Each row has a name. Each question is about the rows just above it. Places in a row count from 0.

[-13 -14   7 -10 -15  -9  18  21  11  -8  13  -5   1  38  -6 -17  20 -11
  30 -27  44 -59 -35  30   8 -12 -10] : ziri
[-22   3  16 -23 -46 -11 -16  24 -39 -32   8  13  22  35   8   1   9  22
  27  24  -8  -3  31 -18 -19  15  -1] : ruzol
[-24   2  12 -12 -25 -19 -13  16 -26 -27 -10  23  17  27   0  -5 -25  17
  24  22   9  -2   9 -18  -6  12  -5] : gopeg
Times [-19] occurs in gopeg: : 1
How many entries does [-13 -14   7 -10 -15  -9  18  21  11  -8  13] have? : 11
How many entries does [-22   3  16 -23 -46 -11 -16  24 -39 -32   8  13  22  35   8   1   9  22
  27  24  -8  -3  31 -18 -19  15  -1] have? : 27

[  0  -2  32 -27  -1] : bika
[  2 -21 -47 -37 -26] : ziri
[ 15 -16 -24 -42 -26] : Simuk
[ -8  -7  10 -42 -28] : tuvis
[  4 -12  -8 -52 -31] : Satib
Count of [-28] in tuvis: : 1
Number of entries in [-8]: : 1
tags:
[-26] -> z_240
[1] -> z_932
[-25] -> z_241
[-28] -> z_606
[-27] -> z_736
[2] -> z_277
The tag of ziri, keyed by place 4: : z_240
Whose row is [  4 -12  -8 -52 -31]? : Satib
Number of entries in [-8 -7]: : 2
Count the entries of [  2 -21 -47 -37]: : 4

[-10  -9   4  -1 -11 -20  12  41  18 -12 -24  13   1  -8  11  15  17   2
   8  10  -3   0 -16] -> tob
[  2  -8  22 -10   6 -14  12 -53 -27  13 -22  11   7 -10 -27  13 -24   1
   3  -9  -1   4  12] -> gopeg
[-18   7   2  -1  -5  -8  21 -24 -17   2 -34  38  11  -9 -15  37 -16  28
  18  -1 -10  -2  -5] -> bika
[  9 -14   2   0  12 -10   1  15   7 -10 -18  43 -25 -10  10  23  11  23
 -29   3  11  20  12] -> tuvis
Count the entries of [ 2 -8 22]: : 3
Number of entries in [  2  -8  22 -10   6 -14  12 -53 -27  13 -22  11   7 -10 -27  13 -24   1
   3  -9  -1   4  12]: : 23
key -> tag
[14] -> z_218
[24] -> z_222
[15] -> z_731
[0] -> z_772
[22] -> z_144
[1] -> z_963
[23] -> z_602
The tag of tuvis, keyed by place 15: : z_602
Times [-10] occurs in tuvis: : 3
Where do [-10  -9   4  -1 -11 -20  12  41  18 -12 -24  13   1  -8  11  15  17   2
   8  10  -3   0 -16] appear? : tob

[25 28 27 32 30 29 28 26 24 26 27 23 28 24 27 34 33 29 26 27 27 29 31 31
 33 32 27 26 26 28 30 25 26 27 21 30 31 29 30 28 26 27 33 24 30 28 27 30
 27 34 30 24 25 25] : zepam
[26 28 30 25 27 33 33 26 24 22 27 25 30 28 22 30 24 29 28 33 24 34 28 30
 26 28 27 26 26 29 23 27 29 26 29 33 27 24 30 25 28 27 29 27 27 23 25 26
 25 28 25 28 27 26] : lepo
[30 25 28 27 29 25 29 32 33 27 32 33 28 28 24 24 30 28 26 32 29 27 26 28
 30 23 36 29 29 27 31 26 28 30 29 22 24 24 28 30 25 34 26 32 28 23 28 23
 23 29 28 27 26 26] : gopeg
[24 34 35 34 27 30 27 26 25 21 24 24 28 27 27 32 27 22 26 28 23 36 26 23
 22 25 26 23 27 26 23 26 41 22 26 34 35 23 37 28 31 27 33 24 34 30 25 28
 44 35 28 20 31 27] : bika
Times [24] occurs in lepo: : 4
Times [29] occurs in zepam: : 4
Count of [27] in lepo: : 9
tags:
[25] -> z_110
[27] -> z_169
[36] -> z_844
[26] -> z_961
Join zepam by its entry at place 26: : z_169

[  0  21   1   2 -46   4 -17 -25  -6  17 -13 -30   4  34  -3   7  -4  14
  16 -12   4 -23  24 -19  -6] = Satib
[  4  -6  11  -1  12  -4   4 -13  -6  -6  -3  -5   1  -9  -6  -1  -7   3
   0  -1   0  -6   4   6  -9] = lepo
[ -3 -11   2  -5  27  -1  11  18   9  -6   7  14  -3 -12   4  -2  -1  -2
 -19   9   1   9  -1  12   6] = tob
[ -1   3   1  -3 -10   1  -4  -2   3   5  -3  -8   0  11   1   3  -1   6
  -3  -1   2  -7  12  -5   0] = ruzol
[ -5  19 -47  11 -46  -3  -6  40  17  16   3  36   9   9  28  13  38 -17
   7 -14  -8  36  -8 -34  30] = gopeg
[  0   8   1  -1 -19   2  -8  -9   1   8  -5 -15   1  18   0   3  -2   8
   2  -3   5 -10  15  -8  -1] = fefo
[  5  -9  17  -2  16  -2   4 -17  -5  -7  -3  -9   0 -10  -8  -2 -11   5
  -1  -1   2  -9   3   9 -11] = sot
[ 3  1 -4  2 -6 -2  2  1 17 -1 -2  6  3 -2  4  3  4  0  2 -4 -2  5  0 -4
  2] = bika
[  0   5 -13   4 -16  -3  -1  12   6   3  -1  13   4   0   9   6  14  -5
   3  -8  -4  12  -1 -12  10] = Simuk
[ -5 -25   5  16  51  -4  20  34  15 -14  16  29  -7 -28   7  -5   0  -9
 -34  18  -1  20  -9  21  10] = tuvis
How many entries does [  0   5 -13   4 -16  -3  -1  12   6   3  -1  13   4   0   9   6  14  -5
   3  -8  -4  12  -1 -12  10] have? : 25
Whose row is [  4  -6  11  -1  12  -4   4 -13  -6  -6  -3  -5   1  -9  -6  -1  -7   3
   0  -1   0  -6   4   6  -9]? : lepo

[ 23  17  -5   3  13  -8   0  -8  -1 -15  15 -23 -14 -14   3 -18   2 -14] -> ruzol
[ -5  14   6 -15  12   4  -1 -12 -30  -3  23   8   9  16  -9   2  19 -28] -> ziri
[ 23   3  12 -15  28   6   2  -7  -2 -12  -5   3   3  22  25  -3 -16 -13] -> zepam
[ -8 -13 -18   1 -33 -11 -20 -14  -5   9  17  27  -5  26  10  20  -9  11] -> sot
[ 17  -4  24  20   9   6   2  29 -13  11 -14  21  -9   1  -1 -12   5 -21] -> fefo
[  8  -7  -8   3  21   6  -7   3  -6   7   7   5  15  -5   2 -19   0 -11] -> tuvis
[  1   0  17  -6  15   0 -17  16 -11  -2  22  25 -17   9  16  10  16  -8] -> lepo
[ 15  -3  34 -15  20   7  13 -21   3 -19 -26   0   0 -33  11 -23 -10 -16] -> gopeg
[ 13   3  -3 -11 -26  13  -4 -15   9 -11   1  16 -17 -10  15  -2   3 -14] -> Simuk
[23 17 -5  3 21 21  0 -8 -1 -2 16  5 -2 -6 -9 -4  7 44] -> bika
Whose row is [23 17 -5  3 21 21  0 -8 -1 -2 16  5 -2 -6 -9 -4  7 44]? : bika
tags:
[-9] -> z_350
[-11] -> z_593
[7] -> z_266
[-12] -> z_507
[27] -> z_656
[-10] -> z_904
[8] -> z_111
[21] -> z_75
Join sot by its entry at place 5: : z_593
How many entries does [23 17 -5  3 21 21  0 -8 -1 -2 16  5 -2 -6 -9 -4  7 44] have? : 18
Whose row is [ 17  -4  24  20   9   6   2  29 -13  11 -14  21  -9   1  -1 -12   5 -21]? : fefo

[ 10  15  18   4  -5 -10 -40   9  17] -> Simuk
[ -2  -8  35  29  31  50   5 -12  10] -> ziri
[ -3 -12 -30 -34  -6 -34 -35 -34 -34] -> gopeg
[ -2  -8  35  29  31  50  39 -10 -13] -> bika
[-10 -29   6   8 -10 -24  11 -13  -8] -> zepam
[ -7 -25  37  15 -29 -38 -18 -17  -7] -> ruzol
[ -6 -22  21   9 -15 -30  -9 -13  -7] -> lepo
[ -3 -30 -30 -13 -13 -13 -13  13 -30] -> Satib
Count of [-34] in gopeg: : 4
tags:
[-34] -> z_93
[-17] -> z_117
[-12] -> z_61
[-10] -> z_924
[-13] -> z_323
[31] -> z_343
[9] -> z_621
The tag of bika, keyed by place 7: : z_924
Times [-13] occurs in Satib: : 4
Number of entries in [ -7 -25  37  15 -29 -38]: : 6
Number of entries in [-2 -8 35 29 31 50]: : 6
How many entries does [-10] have? : 1

[  4 -15   3   2  10  -4   0   3  10 -17   6 -23  -7   1  -7  13   9] -> gopeg
[  4  -7  23  11 -25 -12 -11   9  -2 -50  14 -30  -9 -20 -11  33   6] -> fefo
[ -5  11   9  15 -40  14 -27  10 -18 -10  22   8 -14 -11 -37  19   6] -> Simuk
[  0 -14 -10  10  11  11  13  -2   6  42 -20  13   5   7   5 -31  -3] -> tob
[  4 -25  -6  -3  25  -2  13   2   7 -12  -3 -20  -1  -4   7   5   2] -> ruzol
[ 17  18 -19  23  33   2 -29  18 -20  61  18  30 -24  40 -38  15  -2] -> sot
[  1  -2  14  16 -17  -9 -23  13 -17 -54  31 -24 -17 -16 -20  47   5] -> lepo
[ -4  -7  40  -1 -56  -8  -7   5 -11 -52   0 -27   1 -37  17  12  -7] -> Satib
[ 18 -11  17   6  13 -25   4  13  -6  -4 -11 -17  -1  -4  23  11 -15] -> tuvis
[-10  -3 -18   2  -1  28 -10   2 -12  21  13  19  -8   4 -27  -3   6] -> ziri
[ -1 -10 -18   0  23  15  -4   0   8  19   9   0 -10  18 -23  -1  13] -> zepam
The row with [  0 -14 -10  10  11  11  13  -2   6  42 -20  13   5   7   5 -31  -3] is : tob
How many entries does [ -4  -7  40  -1 -56  -8  -7   5 -11 -52   0 -27   1] have? : 13
key -> tag
[-2] -> z_263
[2] -> z_895
[4] -> z_445
[-20] -> z_58
[1] -> z_21
[18] -> z_890
[-10] -> z_458
Join lepo by its entry at place 0: : z_21
Number of entries in [ -4  -7  40  -1 -56  -8  -7   5 -11 -52   0 -27   1 -37]: : 14
[-10  -3 -18   2  -1  28 -10   2 -12  21  13  19  -8   4 -27  -3   6] is in which row? : ziri

[-25 -30  47  -4  23 -41 -29 -23 -17 -33   8] -> ziri
[-25 -30  47  -4  23 -41 -29 -23 -17 -16  53] -> lepo
[-22  29  -1  17  49 -26 -15  36  15  53  24] -> fefo
Table of tags by key:
[7] -> z_19
[25] -> z_306
[24] -> z_550
[53] -> z_831
[23] -> z_704
[8] -> z_152
[52] -> z_412
The tag of lepo, keyed by place 10: : z_831
Count the entries of [-25 -30  47  -4  23 -41 -29]: : 7

[ -8   5 -11   7  -5 -10 -16   2  -5  16  16   0   9  -1  -7 -10  -1 -10
  14   7  -1   2   2   4 -16 -10   2   2   3  -7   2 -20 -16  21   5 -39]  zepam
[ -8   5 -11   7  -5 -10 -16   2  -5  16  16  -4   9  -1  -7 -10  -1 -10
  14   7  -1  -1  -7   4 -16 -10   2   2  16  -7   2 -20 -16  21   5 -10]  bika
[-12   9 -16  11  -6 -13 -23   3  -6  20  27  -4  17   0 -11 -19  -4 -17
  20  14  -2   0  -8   8 -22 -17   4   4   6 -12   2 -29 -26  34  10 -31]  sot
How many times does bika hold [-1]? : 4
How many times does bika hold [-6]? : 0
How many entries does [-12   9 -16  11  -6 -13 -23   3  -6  20  27  -4  17   0 -11 -19  -4 -17] have? : 18
Whose row is [ -8   5 -11   7  -5 -10 -16   2  -5  16  16   0   9  -1  -7 -10  -1 -10
  14   7  -1   2   2   4 -16 -10   2   2   3  -7   2 -20 -16  21   5 -39]? : zepam

[-25   5  27 -28] = ziri
[  0 -48  29  -4] = zepam
[-34   2  -8 -33] = gopeg
[ 7 18 40 37] = ruzol
[-24  10  36 -26] = tuvis
[-14 -14  13 -14] = tob
[-25  22  42 -23] = sot
[ 33 -18 -60  39] = bika
[ 15  39 -47 -41] = fefo
[-32   8  29 -36] = lepo
[ 29  -9 -15  31] = Satib
Table of tags by key:
[31] -> z_252
[-15] -> z_666
[0] -> z_990
[29] -> z_781
[-25] -> z_975
Join Satib by its entry at place 0: : z_781
Times [-15] occurs in tob: : 0

[-58 -44 -58 -44 -45 -44 -58 -58  10 -44] : tob
[-15   1  16   6  16 -10   2   4 -15   0] : tuvis
[ 24 -14 -25 -29 -14  -1 -43 -14 -14 -35] : fefo
How many entries does [-58 -44 -58 -44 -45 -44 -58 -58  10 -44] have? : 10
Count of [-44] in tob: : 4
Times [-14] occurs in fefo: : 4
Number of entries in [ 24 -14]: : 2
Count of [-45] in tob: : 1

[ 25  -2  20   4  -3 -19] = lepo
[ -8 -14 -25   1 -15 -16] = Simuk
[ 6 21 -8 11 38 35] = ziri
[ -3  -4 -15   8  10   2] = sot
[ 25  48 -18  -4  -4  14] = zepam
[  9 -14   3  13 -18  -3] = Satib
[  3 -16 -17  27   3  16] = fefo
[ -8  -8 -25   7   3  -8] = gopeg
[ -9   4  -5 -17 -22  -8] = tuvis
[ 25  -2  20   4  -3 -28] = tob
[-16  17   0 -20  11   6] = ruzol
Times [-4] occurs in zepam: : 2
Shared by Satib and Simuk: : [-14]
key -> tag
[4] -> z_771
[19] -> z_42
[-3] -> z_303
[20] -> z_148
[-2] -> z_478
Look up the entry of lepo at place 1 in the table: : z_478

[-35  27 -41 -36 -40 -34 -42  -3  28 -48 -44 -36  39] = tob
[ 0 -1 -1 -1 -2 -1 -4 -1  0  1  0  0 -1] = ruzol
[-17  14   2 -39   6   7  -3   0  -8  -2  -5  28   5] = ziri
How many entries does [-35  27 -41 -36 -40 -34 -42  -3  28 -48 -44] have? : 11
Which row holds [ 0 -1 -1 -1 -2 -1 -4 -1  0  1  0  0 -1]? : ruzol
How many times does ruzol hold [0]? : 4
Whose row is [-17  14   2 -39   6   7  -3   0  -8  -2  -5  28   5]? : ziri
Count of [-1] in ruzol: : 6
Count the entries of [ 0 -1 -1 -1]: : 4
The row with [-35  27 -41 -36 -40 -34 -42  -3  28 -48 -44 -36  39] is : tob

[-48   3 -48 -11 -48] : tob
[  3 -17   4  -1 -10] : Satib
[-3  3  2 16  5] : fefo
Shared by fefo and Satib: : [3]
How many times does tob hold [3]? : 1
tags:
[16] -> z_202
[5] -> z_905
[-1] -> z_851
[3] -> z_808
[15] -> z_4
[-11] -> z_371
[4] -> z_90
The tag of fefo, keyed by place 3: : z_202
Which value is in both fefo and tob? : [3]

[-10   3  19  -1 -36  44  20   7   6  12 -21   3  26  30 -22 -31 -28   0] -> tob
[  1  11   8  30   0  16 -19  23 -14   0 -15 -11   5  16  16 -10  -1  16] -> ziri
[  4 -11 -17 -17  29 -43  29 -20   3 -11  24 -11 -17 -27  21  31  24  12] -> bika
How many times does ziri hold [16]? : 4
How many times does tob hold [19]? : 1

[-61 -41 -22  46  41 -40 -26 -50  45] : ruzol
[-31 -34 -21  31 -50  37 -44 -20  33] : lepo
[-61 -41 -22  46 -50  45  42  49 -34] : ziri
[  9 -34 -21  31 -40  37 -44 -20  33] : Satib
[-61 -41 -22  46 -50  45 -51 -10  35] : tuvis
tags:
[-31] -> z_444
[31] -> z_999
[46] -> z_542
Look up the entry of lepo at place 3 in the table: : z_999
Which value is in both lepo and tuvis? : [-50]
Whose row is [-61 -41 -22  46  41 -40 -26 -50  45]? : ruzol

[ -3  -4 -12  38  45] : ruzol
[-44 -34  39  12 -35] : bika
[13 13 13 13 -8] : zepam
Where do [-44 -34  39  12 -35] appear? : bika
How many times does zepam hold [13]? : 4
key -> tag
[13] -> z_6
[-12] -> z_29
[-3] -> z_848
[-2] -> z_289
[-11] -> z_595
Look up the entry of ruzol at place 0 in the table: : z_848
Times [44] occurs in ruzol: : 0
How many times does zepam hold [14]? : 0
Number of entries in [-44 -34  39  12]: : 4

[  8  38 -35 -26 -60 -37  -2 -29   8  25 -29 -14 -47 -54  23 -16 -19  -3
 -61 -52  16  19  -5] : bika
[ 14  37   0  -6 -18  -9 -50 -12  28  34  21 -53 -10  -6 -23 -53 -49  35
  28   0 -37   4 -28] : lepo
[ 14  37   0  22 -18  -9 -50  23  28  34  21 -53  44  -6 -23 -40 -49  35
  28  22 -37   4  22] : tob
[ 23  13  -4  12  15  36  -8  -9  31 -18  13 -19  32  -4 -47 -40 -41  43
  30  17  43  13  14] : gopeg
How many times does lepo hold [-53]? : 2
How many times does gopeg hold [43]? : 2
tags:
[-4] -> z_256
[-29] -> z_981
[-54] -> z_374
[-6] -> z_668
Join bika by its entry at place 13: : z_374
Where do [  8  38 -35 -26 -60 -37  -2 -29   8  25 -29 -14 -47 -54  23 -16 -19  -3
 -61 -52  16  19  -5] appear? : bika

